Some points, one per row:
  -18  -17  -27  27  3  22  86  -19  42  12  75  11  -51  -18  -54  16
  34  0  -1  -53  9  -57  28  -33  32  -112  -15  8  78  12  -12  7
  -7  -18  35  -45  -6  -52  82  -72  -4  -56  51  -7  -15  14  -31  36
  -24  -22  0  -6  -27  9  19  -16  -57  -31  40  -34  -21  -10  54  -17
  -27  15  49  -42  -7  11  18  -34  -43  -32  53  -14  -48  -28  29  3
  68  -4  70  22  -13  -28  8  -53  81  24  -50  41  47  -23  10  68
  33  53  17  21  -1  -61  -38  7  68  40  15  54  1  50  7  20
  -2  -45  7  -45  34  -11  18  13  -53  -60  29  -2  35  31  5  59
  -40  57  -6  51  67  54  76  64  -3  15  6  -56  -82  25  -19  -32
  10  -6  -11  -19  -30  -10  -9  -29  -2  39  -7  -1  -69  -22  4  9
  6  -18  -66  72  35  18  55  25  3  57  -2  -42  -10  -33  -48  0
  -35  67  -80  -28  6  -18  2  44  -68  -127  -63  59  77  -31  -15  86
  50  -31  -7  29  27  -34  -17  -67  30  -14  -59  27  15  -54  12  17
  5  4  27  -32  -7  -15  -19  -18  65  -24  -15  -47  -43  13  -51  17
  6  -30  -11  -10  41  0  -7  -20  -83  -66  27  8  -7  -7  -32  16
  33  24  59  -26  -39  24  -24  -44  -12  -76  -24  -14  -11  47  -1  29
22 more points follow, each with its number after it:
  79  -45  26  -11  -35  -22  -47  -66  -54  44  -8  -7  -5  6  34  -34 0
  -25  -4  -17  3  -80  37  51  29  -17  127  14  -37  -104  51  -4  -55 1
  26  -30  -2  16  4  -13  -12  25  55  52  -31  8  72  -10  -16  46 2
  -86  -32  -56  127  46  42  17  50  18  58  8  -17  -51  -68  -5  -80 3
  27  -84  -65  34  26  68  9  -71  -81  -8  64  -29  15  5  4  -9 4
  28  87  -18  65  40  -29  36  17  49  127  -4  -62  -124  -67  -12  -85 5
  -35  34  7  37  -27  8  32  -9  53  -11  -4  25  21  -31  13  -10 6
  -49  5  22  71  -24  68  54  50  33  31  -32  -65  -42  -57  -49  -64 7
  5  41  33  6  13  -16  -39  35  71  -56  -36  61  15  5  37  -71 8
  31  38  65  20  -4  51  -12  66  102  62  -51  -81  -81  -2  -32  -60 9
  34  40  58  45  -27  47  58  -19  23  45  -16  -65  -51  -26  24  -64 10
  40  35  68  6  -23  -11  21  -54  -17  -17  -15  -15  17  38  36  13 11
  49  -64  -11  -16  0  -69  -79  -52  -43  -1  29  14  3  16  18  -34 12
  -33  6  21  66  4  20  -13  25  -2  28  -8  -21  -7  -2  -6  -38 13
  15  15  27  30  -2  1  11  -55  -34  -42  40  67  -20  -23  29  -22 14
  -6  -44  33  -48  47  -16  18  -19  -64  -93  18  39  8  35  -28  7 15
  30  -40  -15  -48  22  -16  -66  29  0  -7  -7  4  59  14  -2  62 16
  19  -11  -50  -43  34  -38  -53  -16  -1  4  -4  7  49  7  -7  43 17
  -5  40  43  52  -28  98  33  88  74  67  -30  -61  -71  32  -70  -94 18
  -47  15  -3  9  29  41  -17  47  8  51  14  34  13  -30  66  50 19
  -52  -10  -28  31  19  37  -24  34  -53  19  25  -14  -31  -18  -10  -71 20
  127  0  -14  -127  3  -87  -58  -40  -99  54  -10  25  0  37  -3  71 21
Which of these numbered points is nearest to each point below by angle, seen from the average point of the first points? Its number follows each.
  -30  -40  -32  1  12  44  -4  5  31  -15  4  68  74  -18  99  44 > 19
  -14  -5  -88  17  33  15  -14  45  13  8  -21  -35  -7  -69  -6  12 > 3
  5  -45  -39  28  6  43  105  63  86  65  -2  -31  -85  24  -30  24 > 18
  20  55  42  -5  -44  2  9  -42  -29  -35  5  -20  -19  42  -5  13 > 11
  -16  7  -41  30  -8  35  0  28  -11  -16  -26  22  17  -12  40  12 > 19
  8  -15  14  -87  40  -52  5  8  31  -12  -23  36  28  19  -9  86 > 16
  -3  -6  -8  -17  16  -54  0  -8  -95  -64  -8  6  -2  -3  -40  6 > 15
  -113  -51  29  124  37  -74  -32  80  99  25  45  84  -37  -35  -27  1 > 3
  -42  42  36  107  0  44  -10  15  -4  19  8  -33  -49  15  21  -43 > 13
  -37  5  -11  48  3  13  -3  14  64  16  2  13  -43  15  1  -23 > 3
  -36  80  30  45  25  -15  59  -17  82  27  15  24  19  -68  19  46 > 6
